Small tables with named rows and columns. After each table, cells are looked up by row and column.

Tob =
cols = Gur, Vepoda, Geseras, Gabi
Mil: [25, 122, 186, 123]
Dafeluz: [162, 104, 119, 108]
Rusesuk: [240, 152, 156, 133]

Gabi of Mil: 123
Gur of Mil: 25
Geseras of Mil: 186
Gur of Rusesuk: 240
Vepoda of Mil: 122
Gur of Dafeluz: 162
Vepoda of Dafeluz: 104
Geseras of Rusesuk: 156
Vepoda of Rusesuk: 152
Gabi of Dafeluz: 108
Gabi of Rusesuk: 133
Geseras of Dafeluz: 119

Muf:
columns: Sor, Tipen, Tipan, Rem
Mil: [153, 182, 226, 113]
Baf: [112, 79, 56, 138]
Numo: [134, 108, 240, 125]

Numo, Tipan => 240
Baf, Sor => 112
Baf, Rem => 138
Mil, Tipen => 182
Numo, Tipen => 108
Baf, Tipan => 56
Mil, Tipan => 226
Numo, Rem => 125
Mil, Rem => 113
Numo, Sor => 134
Baf, Tipen => 79
Mil, Sor => 153
Which row has the largest Tipan? Numo

Table Piloz
fields: Lekigik, Zipifeg, Dus, Dubelaz, Fub, Gop, Pezivok, Bemanil, Bupo, Fomefez
Dal: [32, 45, 49, 51, 40, 45, 41, 50, 47, 49]
Vutalo: [67, 47, 55, 40, 36, 4, 14, 13, 32, 57]
Pil: [37, 61, 42, 36, 37, 45, 71, 23, 71, 58]
Fav: [58, 50, 26, 29, 40, 48, 13, 71, 34, 7]
Gad: [46, 49, 37, 44, 64, 28, 24, 50, 48, 56]
Padar: [39, 31, 41, 29, 13, 33, 26, 22, 29, 31]
Fakulef: [24, 44, 39, 51, 56, 60, 35, 60, 45, 28]
Zeda: [79, 58, 36, 49, 29, 39, 31, 52, 32, 55]
Vas: [40, 45, 34, 63, 34, 77, 54, 51, 41, 46]
Vebaru: [52, 26, 54, 41, 24, 28, 35, 40, 56, 50]

What is the Lekigik of Zeda in Piloz? 79
What is the Bemanil of Zeda in Piloz? 52
What is the Zipifeg of Vas in Piloz? 45
What is the Bupo of Vutalo in Piloz? 32
What is the Bemanil of Vas in Piloz? 51
What is the Dubelaz of Padar in Piloz? 29
What is the Bupo of Vebaru in Piloz? 56
What is the Pezivok of Gad in Piloz? 24
What is the Bemanil of Vutalo in Piloz? 13
What is the Pezivok of Vutalo in Piloz? 14
What is the Dus of Pil in Piloz? 42

Nufu:
|  | Moro | Tes | Voguru | Zapusun | Fonomam | Gemabo | Tunad | Nofi | Tiliv | Fosas |
|---|---|---|---|---|---|---|---|---|---|---|
| Nifo | 398 | 630 | 397 | 772 | 680 | 192 | 918 | 429 | 236 | 177 |
| Lanisif | 415 | 694 | 442 | 797 | 703 | 238 | 931 | 465 | 270 | 199 |
| Nebo | 32 | 614 | 440 | 18 | 6 | 544 | -231 | 308 | 346 | 202 |
| Buvovon | 91 | 557 | 434 | 30 | 37 | 539 | -190 | 316 | 370 | 257 |
| Tir | 302 | -239 | -83 | 321 | 332 | -187 | 560 | 41 | 0 | 136 |
| Mus | -57 | -778 | -388 | -441 | -334 | -255 | -393 | -313 | -141 | 40 |

Mus, Tes -> -778
Mus, Moro -> -57
Nifo, Fonomam -> 680
Nebo, Tes -> 614
Tir, Moro -> 302
Tir, Tes -> -239
Nebo, Fosas -> 202
Nifo, Tiliv -> 236
Lanisif, Voguru -> 442
Buvovon, Tiliv -> 370
Tir, Gemabo -> -187
Buvovon, Gemabo -> 539
Mus, Fosas -> 40
Lanisif, Fosas -> 199
Buvovon, Moro -> 91
Lanisif, Tiliv -> 270
Nebo, Zapusun -> 18
Mus, Nofi -> -313

Table Safini
columns: Kenudav, Giz, Gofib, Betodi, Merined, Bal, Rofosi
Zus: [103, 168, 142, 124, 180, 45, 62]
Vugebi: [150, 63, 71, 84, 62, 171, 171]
Lod: [167, 47, 67, 58, 96, 143, 171]
Nadufa: [181, 123, 63, 44, 212, 28, 117]

Rofosi of Nadufa = 117
Merined of Zus = 180
Giz of Lod = 47
Kenudav of Nadufa = 181
Merined of Lod = 96
Giz of Zus = 168
Bal of Zus = 45
Merined of Nadufa = 212
Rofosi of Zus = 62
Kenudav of Zus = 103
Betodi of Lod = 58
Kenudav of Vugebi = 150
Kenudav of Lod = 167
Bal of Nadufa = 28
Merined of Vugebi = 62
Rofosi of Vugebi = 171
Bal of Lod = 143
Giz of Vugebi = 63
Row with the largest Betodi: Zus

Sez =
,Lameke,Vif,Zeso,Rap,Fup,Dig
Pelurol,179,75,85,95,99,167
Vozo,155,77,115,95,92,174
Sut,94,183,181,168,158,96
Bevon,36,172,222,235,66,185
Muro,99,179,176,163,174,88
Buk,99,190,180,170,181,79

Buk, Rap: 170
Buk, Zeso: 180
Bevon, Lameke: 36
Sut, Vif: 183
Pelurol, Vif: 75
Vozo, Rap: 95
Vozo, Fup: 92
Pelurol, Dig: 167

Gituba
fields: Naz, Bida, Zud
Nada: [9.6, 1.5, 8.2]
Semutab: [5.2, 6.9, 6.5]
Sil: [5.3, 7.4, 6.0]
Tum: [5.6, 1.9, 7.1]
Bur: [3.1, 4.8, 2.3]
Bamoze: [6.4, 7.6, 8.4]
Zosa: [1.9, 2.6, 3.1]
Sof: [1.5, 5.9, 1.5]
Pivom: [3.7, 4.6, 5.1]
Gumegop: [7.0, 4.8, 0.6]
Mizuni: [3.9, 4.9, 0.9]
Mokonu: [8.7, 7.4, 2.4]
Piz: [7.6, 8.1, 4.2]
Kug: [4.4, 4.6, 1.4]

Gumegop, Naz: 7.0
Nada, Zud: 8.2
Kug, Zud: 1.4
Semutab, Zud: 6.5
Kug, Bida: 4.6
Zosa, Zud: 3.1
Gumegop, Zud: 0.6
Bamoze, Naz: 6.4
Mizuni, Naz: 3.9
Mizuni, Bida: 4.9
Zosa, Bida: 2.6

Fodesu =
       Setemi   Fopi   Tuze    Ras  Tafer
Lom      0.27  -0.27  -0.30   0.46  -0.73
Muzo     0.23  -0.31  -0.07  -0.04   0.02
Von      0.24  -0.51  -0.41   0.36  -0.54
Muf      0.58   0.03   0.00   0.62  -0.48
Bes      0.06   0.12  -0.10   0.23  -0.72
Tob      0.52  -0.05   0.04   0.45  -0.23
Dadug    0.33  -0.43  -0.22   0.40  -0.42
Raf      0.83  -0.32  -0.09   0.50  -0.55

Lom, Setemi => 0.27
Tob, Ras => 0.45
Raf, Ras => 0.50
Muzo, Tafer => 0.02
Von, Tafer => -0.54
Raf, Fopi => -0.32
Muzo, Setemi => 0.23
Dadug, Setemi => 0.33
Muf, Tuze => 0.00
Raf, Tafer => -0.55
Lom, Tuze => -0.30
Bes, Tafer => -0.72
Muzo, Ras => -0.04
Von, Ras => 0.36
Von, Fopi => -0.51
Which row has the largest Ras? Muf

Kimuz
fields: Noz, Pip, Lede, Ketep, Zifez, Luvi, Sof
Forupi: [0.405, 0.549, 0.529, 0.493, 0.329, 0.519, 0.686]
Siduzi: [0.229, 0.348, 0.266, 0.271, 0.102, 0.309, 0.462]
Pasuzi: [0.517, 0.297, 0.327, 0.327, 0.614, 0.314, 0.223]
Senu: [0.311, 0.509, 0.540, 0.562, 0.266, 0.526, 0.466]
Runa: [0.563, 0.568, 0.534, 0.475, 0.480, 0.519, 0.855]
Gurosu: [0.381, 0.522, 0.507, 0.505, 0.319, 0.530, 0.667]
Ganapo: [0.150, 0.388, 0.372, 0.396, 0.104, 0.354, 0.288]
Zusi: [0.627, 0.429, 0.415, 0.351, 0.626, 0.417, 0.715]
Kuripen: [0.610, 0.467, 0.453, 0.372, 0.625, 0.443, 0.764]

What is the Pip of Siduzi in Kimuz? 0.348
What is the Pip of Zusi in Kimuz? 0.429
What is the Luvi of Siduzi in Kimuz? 0.309
What is the Luvi of Senu in Kimuz? 0.526
What is the Noz of Pasuzi in Kimuz? 0.517
What is the Ketep of Pasuzi in Kimuz? 0.327
What is the Sof of Siduzi in Kimuz? 0.462

